In the data rows, 128 means zero.
Here are some points:
[142 181  88 158 124 129 111 133 119 149 144 115 121 156 111  94 129  85
 103 108 168  95 157 139]
[ 96 109 100 161 143  86 129 133 121 124 102 124 133 117 121 141 125 133
 132 141 118 126 150 132]
[ 77  62  28 171 151  93  98 120  94 139  58 151 131 103 116 133 134 146
 130 169 125 167 186 151]
[141 103 150 105  90 103 159 103 133 140 144 117 109 101 155 100 137 164
 121 124 129  95 151 136]
[144 146 138 125 143 113  93 141 147 134 126 139 135 153 139 111 147 131
 127 128 150 124 135 146]
[ 87 100 106 120 160 108 136 131 139 117 115 126 126 126 151 119 119 147
 141 125 113 149 184 153]
[179 190 227 162  86 192 129 148 122  89 179 121 135 120 159 126 159 112
 117 122 194 122 104 111]
[ 90  61  88 126 126 175 113 119 124 125 105 158 129 132 118 166 109 118
 176 121 134 158  79 150]
[107  66  81 126 149 154 119 110 128 129 113 163 127 144 121 123  69 112
 213 126 159 128  85 117]
[140 143 138 143 130 104 138 116 135 122 122 159 125 101 125 152 130 156
 144  92 134 141 117 116]
[145 127 128 128 145 103 129 129 153 122 128 105 142 130 136 132 140 136
 126 108 144 113 150 114]
[135 126 146 140 130 169 141 163 127 124 125 134 118 146 114 105 126 103
 127 161 140 140  81  90]
[133 144 121 105 128 120  53 124 142 175 139 161 166 147  95 117 148 114
 152 120 142 147 133 153]
[157 154 129 137 142 121 147 118 129 134 137 154 130 115 151 142 132 128
 117 127 146 102 137 125]
[109  87 100 122 112 157 102  81 168 149  84 137  99 168  98 152 134 148
  96 183 111 135 126 166]
[ 76 106  72 150 124  77  89 168  92 124  51 136 111 127 140 174 146 144
 121 146 123 122 195 156]
[173 138 147 118 110 133 161  93 137 124 196 129 124 138 115 135 157 159
 113 112 130 118  76 129]
[148 112 127 120 134  98 158 137 121 111 133 128 134 119 111 160 130 157
 126 116 116 141 151 139]
[174 180 123 148 120 105 162 124 113 104 115 141 123 118 157 128 155 112
 140 141 150 119 140 160]
[133  86  98 117 126  84  64 164 107 154 120  95 150 112 129 133 141 129
 147 122 116 118 177 146]
[168 170 143 150 118 129 152 164 119 129 144 152 110 136 131 135 162 131
 126 113 135 121 107 116]
Here are 24 more points, each followed by its number:
[125  96 164 114 132 132 164 168 118 129 111  96 142 105 142 109 124 111
 128 137  92 162  92 123] 0
[153 141 160 122  87  94 118 122 102 121 148 150  88  88 139 153 177 150
 120 151 117 100 107 100] 1
[136 173 145 116 178 133 112 110 163 144 107 172 130 196 100 113 139 125
 121 123 149 119 117 110] 2
[121  83 104 138 132 139 155 109 124 128 126 152 154 122 109 143 123 132
 184 124 143 115 103 117] 3
[172 173 132 116 137 104 109 170 110 100 121 112 153 159 108  89 144 186
 101  97 130 141 123 115] 4
[120 138 131 128 135 159 100 150 135 147 144 120 127 127 111 103 100  82
 127 150 110 116 128 122] 5
[108  95 131 130 120 142  95  77 173 131 124 133  87 127 129 132 135 118
 105 115 125 146 142 130] 6
[133 144 170 147 104 147  89 131 174 133 148 130 142 161 141 146 152 137
 123 144 161 108 133 135] 7
[115 126 194 102 186 155 163  88  64 126 175  87 147 141 173  99 117 100
 125 100  92  97 131  90] 8
[127 121 112 148 127 117 146 132 117 134 102 124 114 114 127 113 125 154
 115 121  95 137 165 146] 9
[108 130 123 132 104 165 140 118 140 108 126 119 115 148  92 135 117 119
 124 119 115 119 103  92] 10
[130 119 122 129 114 152 133 125 124 115 109 116 121 140 123 145 109 148
 152 140 105 127 123 123] 11
[116  96  84 110 170  97 148 132 151 122  91 145 122  90 170 107 150 142
 144 132 133 130 174 140] 12
[ 98 122 120 138 122 149 127 140 147 131 106 143 137 139 127 143 101 104
 127 134 100 125  95 118] 13
[154 157 167 158 162 161  89 118 140  91 122 155 155 173 123  69 165 132
  93  83 121 117 173 104] 14
[126 121  91  94 139  96 101 155 129 160 100 134 130 124  99 119  96 110
 157 107 138 161 146 138] 15
[104 110 150 117 136  80 164 126  77 106 128  72  86 109  99  92 134 198
 150 114 107  98 187 151] 16
[135 116 137 149 116 131  99 143 142 153 146 116 133 109 109 124 130 120
 121 135 123  88 141 119] 17
[114 144 148  95 144 147 143 104 115 127 149 134 109 131 178 116 134 128
 113 114 116 125 114 105] 18
[147 163 120 114 182 138 103 182 107  86 140 124 169 139  87  96 177 163
 102  80 143 134 174 159] 19
[148 150 178 146 110 149 119 178 152 118 145 150 148 115 131 128 110  94
 145 110  70 114 120 130] 20
[127 158  96 113 129 144 137 162 168 132  97 122 115 156 113 167 139  87
 136 150 112 104 100 104] 21
[ 95  82  85 131 123 131 157 128 142 141 104 145 155 146 124 147 111  99
 178 132 154 126 108 119] 22
[105 130 180 141 132 182 120 163 102  99 105 144  74 150 107 177 119  70
 109 153 160 164  48 138] 23
Which three of these numbered points are nearest to each point below by angle, seen from the average point of the first points? Their numbers follow each, nearest first.
[139 138 118 119 142 150 125 126 146 141 116 158 130 163 114 106 123 116
 138 121 173 142 110 121] > 2 23 22
[159 151 148 137 150 184 100 113  96 114 153 162 144 171 105  91 125 103
 133 122 156 116 162 136] > 14 2 19
[155 134 129  97 157 145 109  68 153 137 158 158 176 154  76 107 134 135
 134 121 170 144 134 162] > 2 14 19
[125 103 116 177  97 166 109 160 162 131 120 148 120 129 118 186 112 135
 115 140  62 167 115 153] > 13 11 20
[143 129 101 121 103 118 131 167 158 109 123 113 142 149  70 172 116  77
 162 129 166 101 105 108] > 21 22 10
[ 83 158 154 136 136 144 140  92 136 145 161 121 125 169 148 124  85 111
 137 125 104 138  95 123] > 18 8 13
[139 143 166 165 127 109 140 130 130 136 135 150 108 112 159 127 121 127
 133 117 116 126 121 115] > 20 1 18
[130 107  92 122 122 154 151 170 145 122 123 120 149 107  94 144 118  95
 157 168 146 117  92  98] > 21 22 3
[149 143  96 128  87 118  81 173 124 130  99 100 135 124 117 153 102 107
 106 133 131 157 169 138] > 15 5 21
[126 124 170 160 111 139 124 157 110 122 108 138 115 128 147 143 126  74
 122 190 135 158  91 103] > 23 0 13
[119 108 128 124 138 129 132 109  86 121 154  83 105 117 146 132 111  97
 122 128 138 127 108 114] > 8 18 0
[118 135 132 115 140 140 142 122 130 156 146  83 133 127 146 134 123 103
 124 144 140 126 121 119] > 8 18 5
[132 150 152 165 160 116  95 142 182 142 122 118 132 118 131  96 105 103
 117 105  60  80 137 147] > 20 17 5
[150  99 136 114 124 167 110 154  93 114 113 118 109 110 143 169 119 117
 142 141 162 143 121 129] > 23 11 0
[132 102 123 120 116 166 115 137 121 144 120 127 150 118 129 142  90 117
 149 147 120 168 140 106] > 11 5 13
[160 167 118 152 102 149 125 109 148 142 147 165 150 147 147 124 129 117
 111 122 168 112 134 135] > 7 2 14
